Each row has a name. Each piece below is followed by the name of the row it came from, unless a question asks for something else. Each question is about the rows just above it. Places in a row count from 0.

[-28.5, -23.2,   0.8, -59.6,   9.1,  21.1,   8.1,  -7.5,   9.9] = L
[-11.5, -81.9,  -1.2, -14.8,   9.1,  28.4,  30.4, -11.2,  23.6] = W
[-11.5,  64.0,   0.8, -34.6,   9.1,  21.1,   8.1, -11.2, -19.5] = E
[64.0,  0.8] begins in row and place
E, 1
Where does [ 64.0,   0.8, -34.6,   9.1,  21.1,   8.1] start? Give its row and place.
E, 1
[-28.5, -23.2,   0.8, -59.6,   9.1,  21.1] begins in row and place
L, 0
[ 9.1, 21.1,  8.1, -7.5] begins in row and place
L, 4
[-11.5,  64.0,   0.8, -34.6,   9.1,  21.1,   8.1, -11.2, -19.5] is in which row?
E
Where does [-14.8,   9.1,  28.4,  30.4, -11.2] start? Give its row and place.
W, 3
[  0.8, -59.6,   9.1,  21.1,   8.1] begins in row and place
L, 2

[ 33.6, -33.4,  30.6,   0.2, -28.7, -44.5, -61.7, -29.2, -38.3,  12.5,
 -29.0, -13.1,  24.5, -19.9, -19.1,  11.2,   7.6, -27.2,  52.3,  44.9,
  -6.1, -12.9,  -4.9, -28.9,   1.5, -21.3,  -1.1,  51.8,  -8.5,   0.9,
  19.5, -60.9, -61.0, -29.9,  31.5,  34.1,  26.7,  50.2,  47.2] = D
[-10.0,  16.0,  -4.6,   8.6, -22.1,  44.2, -28.0, -14.4,  65.6, -24.4,
  30.4,  -4.1, -21.6,  -6.7,  35.8,  38.4, -53.9,   3.3, -51.0,  29.9,
   5.0,  16.7, -63.2,  -0.8,   5.2,  -9.2,  12.8,  23.4,  59.9,  22.1,
  19.6,  19.5,  46.5,  74.0,  -7.1,  32.8,   1.7, -29.8, -40.6] = A
[ 19.7,  47.7, -30.6, -21.3, -44.4,   5.0, -26.1,  -5.1,   8.2,  -7.9,
  48.1, -35.4, -20.5,  -1.7, -17.7,  -2.5, -13.0, -35.9, -32.4,  -8.2,
 -23.9,   3.6, -28.5,  36.4,  -8.6,  47.9,  44.4, -60.8,  -9.1,  18.8,
  41.7,  56.1,  15.0,  94.3,  10.8,  10.4, -38.9,  -0.7,  -9.4] = T
[  6.7, -50.9,  34.9,  48.7,  -3.4,  47.8,  30.3,  93.7,  18.2, -14.0,
  -9.1, -18.5,  27.3,  31.5,  35.5, -10.1,  47.4,  44.5,  36.8,  -3.8,
 -27.1, -36.9,  -4.8, -15.2,  30.7,  25.7,  13.8, -39.2,  -0.5, -15.0,
 -19.5, -35.3,  -2.5, -36.6,  10.9, -44.7,  16.0,  20.8,  11.2] = B
[  1.5, -64.9,  11.3, -27.2,  36.1, -15.0, -44.8,  76.4,   3.7,  17.8,
 -40.3, -14.1,  42.0,  18.0,  23.0,  12.6,  42.2,   6.3,  75.1,  17.3,
 -36.3, -35.1, -18.5, -22.4,  25.5,  -0.2,  28.5,  -3.6, -10.0,  15.3,
  16.6, -40.3, -55.3, -22.0,   5.4, -20.9,  39.3,  29.6,  25.0] = M
[ 32.3, -34.7,  30.6,  -2.6, -26.3, -44.9, -62.6, -25.6, -37.6,  14.2,
 -29.4, -13.4,  26.0, -18.1, -20.0,  13.8,   8.4, -27.5,  54.4,  45.3,
  -6.1, -16.8,  -5.8, -28.1,   1.5, -23.0,  -0.6,  50.4,  -7.9,   2.1,
  19.6, -60.5, -62.0, -28.2,  29.7,  32.2,  27.7,  50.7,  46.4] = J
[-28.1,  17.8, -14.7, -11.1, -42.3,  41.0, -35.0,  -5.8,  40.6, -24.5,
  48.6, -25.7, -14.4,  -7.7,  18.8,  18.1, -35.6, -18.0, -46.2,  19.8,
  -5.2,  16.9, -60.2,  14.1,   1.4,  30.2,  32.9, -25.5,  32.8,  20.3,
  39.0,  34.3,  37.6,  98.4,  17.1,  27.5, -29.2, -10.6, -22.7] = H
[ 15.6, -10.4,  61.7,  -3.4,  48.7,  47.6,  82.9,  34.4,   6.5, -34.9,
  30.1, -29.6, -21.5,  27.5,  -7.0, -16.9,  19.9,  47.7, -13.7, -18.3,
 -28.6, -57.8,  27.8,   7.6,  17.0,  23.8,  -1.5, -30.4, -10.2, -37.7,
 -53.1, -10.6,  22.7, -47.5,   0.6, -36.6,  14.9,  25.7,  -0.7] = R
[  0.7, -56.5,  23.5, -28.3,  59.4,  36.1,  10.3,  98.3,  16.5,  -4.2,
 -20.4, -16.3,  35.6,  29.3,  38.4,  -3.9,  49.5,  36.2,  50.3,  -0.5,
 -28.3, -34.9, -10.4, -17.4,  31.0,  23.6,  20.0, -34.4,  -2.1,  -5.2,
  -7.8, -34.7, -16.8, -32.5,   9.0, -42.9,  19.1,  23.8,  16.0] = X
[-10.0,  16.0,  -4.6,   8.6, -22.1,  44.2, -28.0, -14.4,  65.6, -24.4,
  30.4,  -4.1, -21.6,  -6.7,  35.8,  38.4, -53.9,   3.3, -51.0,  29.9,
   5.0,  16.7, -63.2,  -0.8,  15.3, -15.0,  23.4,  21.8,  -9.2,  19.0,
  24.2, -45.9, -69.9, -20.2,   9.6,   2.7,  45.2,  39.6,  33.3] = Q
[ 15.6, -60.5,  61.7,  -3.4,  48.7,  47.6,  82.9,  34.4,  16.2, -34.9,
  30.1, -29.6, -21.5,  27.5,  -7.0, -16.9,  19.9,  47.7, -13.7,   4.7,
 -28.6, -57.8,  27.8,   7.6,  17.0,  23.8,  -1.5, -30.4, -10.2, -37.7,
 -53.1, -10.6, -23.9, -47.5,   0.6, -36.6,  14.9,  25.7,  -0.7] = U
[  6.7, -50.9,  34.9, -25.4,  62.5,  47.8,  30.3,  93.7,  18.2, -14.0,
  -9.1, -18.5,  27.3,  31.5,  35.5, -10.1,  47.4,  44.5,  36.8,  -3.8,
 -27.1, -36.9,  -4.8, -15.2,  30.7,  25.7, -36.9,  40.9,  -8.0, -23.3,
   8.8, -60.1, -17.9, -40.0,  55.3,  33.1, -27.3,  33.7,  53.4] = F
Which row holds [ 15.6, -60.5,  61.7,  -3.4,  48.7,  47.6,  82.9,  34.4,  16.2, -34.9,
  30.1, -29.6, -21.5,  27.5,  -7.0, -16.9,  19.9,  47.7, -13.7,   4.7,
 -28.6, -57.8,  27.8,   7.6,  17.0,  23.8,  -1.5, -30.4, -10.2, -37.7,
 -53.1, -10.6, -23.9, -47.5,   0.6, -36.6,  14.9,  25.7,  -0.7]?
U
asked: [ 15.6, -10.4,  61.7,  -3.4,  48.7,  47.6,  82.9,  34.4,   6.5, -34.9,
  30.1, -29.6, -21.5,  27.5,  -7.0, -16.9,  19.9,  47.7, -13.7, -18.3,
 -28.6, -57.8,  27.8,   7.6,  17.0,  23.8,  -1.5, -30.4, -10.2, -37.7,
 -53.1, -10.6,  22.7, -47.5,   0.6, -36.6,  14.9,  25.7,  -0.7]
R

[ 28.9, -30.0, -70.5, -57.3, -48.0,  45.6] : P
[-73.0, -78.8, -44.5, -50.4, -47.8,  38.4] : V
[-48.0,  45.4, -82.3, -19.1,  21.5,  27.3] : Z
[-98.1,  20.6,   6.9,  26.4,  -3.5, -77.8] : Y
[-30.0, -70.7,  11.0,  58.9,  33.4, -61.4] : G
Row and place where [-30.0, -70.5, -57.3, -48.0,  45.6] starts:
P, 1
[-30.0, -70.5] begins in row and place
P, 1
Where does [-19.1,  21.5,  27.3] start? Give its row and place.
Z, 3
Row and place where [-50.4, -47.8] starts:
V, 3
Where does [-48.0,  45.6] start? Give its row and place.
P, 4
[-98.1,  20.6] begins in row and place
Y, 0

[  4.1,  -1.9,  -8.6,  -4.3,  17.9,  10.9,  11.6,  14.5,   0.7,  -2.9,
 -22.0,  22.6,   4.5,  20.4,   1.7,   2.3,  -1.4, -21.4,   9.8,  -1.0,
 -22.9,   5.9,  20.2, -12.2,  -4.8,  -8.7,  -3.9,  33.5, -10.6,  -8.9,
 -14.8,  -8.3,  14.6,   2.0, -20.7,  11.2,  19.3,  12.1,   0.9, -14.2,
   5.0,  -8.9,   5.8,   2.6,   6.6,  12.9,  -6.8,   0.6] : nim
[  2.7, -16.4, -34.3, -16.3, -12.8,   2.9,   9.2,  -3.1,  -6.1,  -0.3,
  -3.5,  -5.5,   6.9,  12.5,   4.4,  18.0,   5.4,  -3.0,  -1.9,   4.8,
  12.6,  11.2,   3.1,   2.2,  -0.5,  -7.0,  12.6,   4.8, -11.3,   1.8,
 -11.9, -12.4,  26.4,  17.6,  27.9,  -5.4,   2.8,  17.6, -30.1,  -8.1,
  27.6,  10.0,  14.6,   3.0, -13.2,  -1.3,   2.6,  20.6] : zagum
[  8.8,   4.2,  -8.5,  27.2, -41.3,  10.5,   5.3,   4.3,  30.7,  -3.6,
 -43.4,  -6.3, -24.5,  -8.4,  33.9,  -5.2, -25.1,   1.1,   1.7, -23.2,
  13.5,  11.6,  -7.4,  -9.8, -23.0, -11.5,  13.4,   9.7, -17.1, -22.8,
   3.0,  -7.0, -25.9,   4.3,   4.8,  16.1,   7.0,  16.1,  -6.9, -35.9,
  -1.2, -22.6,  34.6, -12.8,  24.9,  -3.7,   4.4,   9.0] : rikal
[-15.4,  52.5,   6.1, -20.3,   7.6,  11.6,  -3.5,   3.9, -11.2,  -6.6,
   4.9,  19.2,  -1.5, -15.7,  -6.8, -22.7,   5.5, -32.8, -30.5,  -5.1,
  -5.2,   4.1,  10.6, -14.7,   2.0, -15.5,   4.6, -32.6,   9.4, -49.1,
  14.9,  27.9,  16.2,  14.7, -18.0,  -8.8, -13.8,  19.7, -15.7,   4.5,
   6.4,  -2.6,  25.1,  -0.3,  27.4,  -3.2, -11.3, -18.8] : Kiz
[ 18.9,  -6.8, -22.8,  12.0,  17.1,  -1.8,  -7.5, -10.9,  26.6,  -4.3,
  -0.3, -15.9,   9.4,   5.9,   6.0, -26.4, -29.3,  17.8, -38.8,  15.3,
 -32.9, -10.2,  15.8,  -7.3,  -9.5,  28.0,  -8.5,  -1.2,   7.0, -13.8,
  -1.7,  19.4,  -6.2, -15.0,  14.3,  -0.5,  14.6,  -7.6, -43.8,   1.0,
  -2.2,   7.8,  24.6,  -5.6, -15.0, -50.2,  -2.7,  12.3] : keded
[ -2.1,  77.6,   6.5,  16.2,   4.4,  11.6,  -2.4,  -5.2,   3.0, -18.2,
 -12.1,  10.9,   8.3,   9.9,  -2.3, -14.4, -28.5,  14.6,  -6.1,  -6.7,
  -3.0,  -3.0,  11.6,   4.1, -16.3, -10.3,   5.4, -19.5, -13.4,   3.6,
  10.0,  -3.0, -29.2,  30.2,  -5.7, -10.1, -13.9, -24.0, -22.4,   6.0,
 -16.4,   9.2,   9.7,  19.8,   0.6,   0.2, -26.4,  -9.1] : pek
[  4.9,  -1.6,   3.3, -12.1,  -5.3, -11.9,  19.3,  11.3,   4.9,   1.7,
   9.9, -11.9,   1.2,  -5.8,  -5.6,  -5.3,  24.9,   4.8,   2.5, -19.6,
  14.5,  13.8,  13.3,   7.3,  17.4, -12.3,   1.5, -36.1, -20.6,   8.0,
 -11.3,   4.8,   4.2,  -2.2,  14.5,   8.9,  12.8, -15.0,  -8.1,   2.3,
   9.3, -13.1,   3.4, -16.1,  -5.0,  15.0,  18.2, -43.6] : Zinun
[  4.2, -91.4, -19.9, -20.5, -22.7,  14.1,  22.2,  37.4, -11.0,  -3.3,
  10.0,   1.3,   2.3,   9.9,   9.0,   2.6,  -1.1,  34.1, -16.2,  20.5,
  16.9,  12.3, -20.2, -16.0,   0.1,  34.2,  10.6,  -8.0, -20.7, -30.6,
   9.8,   7.2, -21.7, -10.6,   7.9,  13.4,   5.6, -32.7,  21.4,   9.3,
 -12.7,  32.8,   4.5,  -6.3,  25.1,  26.6,   8.2,  14.2] : kun
[ -9.6,  54.0,   5.2, -28.6, -42.7,  -4.9, -40.2, -22.9,   7.5, -12.5,
 -30.2, -10.6,  -5.9,  -2.9,  18.0,   9.1,  11.5,   0.3,  21.7,  19.7,
  21.8,  26.6,   9.2,  21.8, -11.5,   1.5,  -9.4, -20.2,  23.4,   3.9,
 -12.9,   2.5, -23.7,   4.1,  -1.8,  -8.6,  -4.3,  17.9,  10.9, -12.2,
   2.5,   7.6,  -2.6,  16.8,  20.5, -19.1,  -5.5,   8.0] : Kodek
[-16.3,  -3.2, -30.4,  19.1, -18.4, -30.4,  -0.5,  -7.1,  19.7,   5.6,
   5.3,  12.8,   4.1,  26.8,  -0.5, -18.9,  -6.4, -16.6, -14.7,  -5.3,
   9.4, -13.9,   2.7, -16.5, -34.3, -16.3, -12.8,   2.9,   3.3,  -8.0,
 -10.4,  17.5, -14.7,  -8.7,  -3.4,  18.3,  -7.9, -10.2,  -5.0,  42.1,
   9.3,  -7.5,  16.5,  -9.9,  30.9,  10.2,  -9.6, -19.6] : nogal
Row and place where [-35.9,  -1.2, -22.6,  34.6, -12.8] starts:
rikal, 39
[-23.0, -11.5,  13.4,   9.7, -17.1, -22.8,   3.0] begins in row and place
rikal, 24
Row and place where [-12.5, -30.2] starts:
Kodek, 9
Row and place where [ 4.1, -1.8, -8.6, -4.3, 17.9, 10.9] starts:
Kodek, 33
Row and place where [-7.3, -9.5, 28.0] starts:
keded, 23
Row and place where [  2.7, -16.5, -34.3, -16.3, -12.8,   2.9] starts:
nogal, 22
[ 21.4,   9.3, -12.7,  32.8,   4.5] begins in row and place
kun, 38

[-36.3,  13.2,   8.7,  28.1,  -1.5, -63.0] -> mebo
[ 30.8,   0.4, -10.1, -60.9,  -1.0,  31.2] -> tenab
[  7.4, -13.0,  12.6,  48.7,   0.3, -30.7] -> Sisov
[ 23.5,  15.7,  -4.8,  -9.1, -10.6,  -9.3] -> Tovo
[-34.8,   2.9,  -9.0,  39.4,  10.9, -37.0] -> repab
[13.4,  8.7,  8.7, 28.1, -1.5, 58.6] -> baz
[-57.6,  -8.5,  -1.4,   2.9,  -6.8,  55.3] -> varir
[ -9.9,  -6.8,  -3.6, -35.2, -13.2, -10.8] -> gini
[-2.2, -1.5,  8.7, 13.2, 28.1, 72.8] -> Vuban
Row and place where [13.2,  8.7] starts:
mebo, 1
[13.2,  8.7, 28.1, -1.5] begins in row and place
mebo, 1
Where does [  0.4, -10.1, -60.9] start? Give its row and place.
tenab, 1

[ 59.1, -69.3,  47.9, -12.0] = Sonu
[45.7, 17.7, 17.9, 97.3] = mim
[ 46.7, -20.7,  33.7,  54.5] = kodef
[ 47.9, -69.3,  59.1,  20.1] = Dutir
[50.4, -1.2, 25.0, 70.0] = Kes
[ 59.3, -78.5,  52.1, -13.2] = Votet
Where does [ 52.1, -13.2] start? Give its row and place.
Votet, 2
Row and place where [ 59.3, -78.5] starts:
Votet, 0
Where does [25.0, 70.0] start? Give its row and place.
Kes, 2
Row and place where [-78.5,  52.1, -13.2] starts:
Votet, 1
Where does [ 59.1, -69.3,  47.9] start? Give its row and place.
Sonu, 0

[-10.5,   1.1,   8.7, -14.7,  -1.4,  11.2,  -7.1,  12.5,   2.6,   0.3,
   2.3,  -3.7,  -2.4,  -5.9, -51.4, -70.0,  -3.1,  -2.0,  -3.2,   5.0,
   2.8,   9.2,   1.4, -11.1, -10.8,  11.3, -13.7,   5.1]  N
[-10.5, -21.7,  24.6, -14.7,  -1.4,  11.2,  -7.1,  12.5,   2.6,  23.7,
  -5.9,  -3.7,   2.3,  -2.4,  -0.4,   4.1,  11.5,  -2.0,  -3.2,   8.8,
   2.8,   9.2,  19.9, -11.1, -16.5,  11.3,  -1.4,   5.1]  C
[  8.1,  10.0,   8.7, -14.7,  -1.4,  11.2, -21.0,  -1.3,  56.8, -33.3,
 -50.0,  -3.7, -51.4, -70.0, -34.8,   4.1,  -3.1,  -2.0,  -9.2,   5.0,
   5.1,   9.2,   1.4, -76.5, -28.5,  29.7, -13.7,  22.1]  S
[-10.5,   1.1,   8.7, -14.7,  -1.4,  11.2,  -7.1,  12.5,   2.6,   0.3,
  -5.9,  -3.7,   2.3,  -2.4,  -0.4,   4.1,  -3.1,  -2.0, -24.9,   0.5,
  -1.5,   9.2,  -2.1,  -3.4, -10.8,  13.8, -13.7,   5.1]  K
[-51.4, -70.0, -34.8,   4.1] begins in row and place
S, 12
[11.2, -7.1, 12.5,  2.6,  0.3, -5.9, -3.7,  2.3, -2.4, -0.4] begins in row and place
K, 5
The row with [-10.5, -21.7,  24.6, -14.7,  -1.4,  11.2,  -7.1,  12.5,   2.6,  23.7,
  -5.9,  -3.7,   2.3,  -2.4,  -0.4,   4.1,  11.5,  -2.0,  -3.2,   8.8,
   2.8,   9.2,  19.9, -11.1, -16.5,  11.3,  -1.4,   5.1] is
C

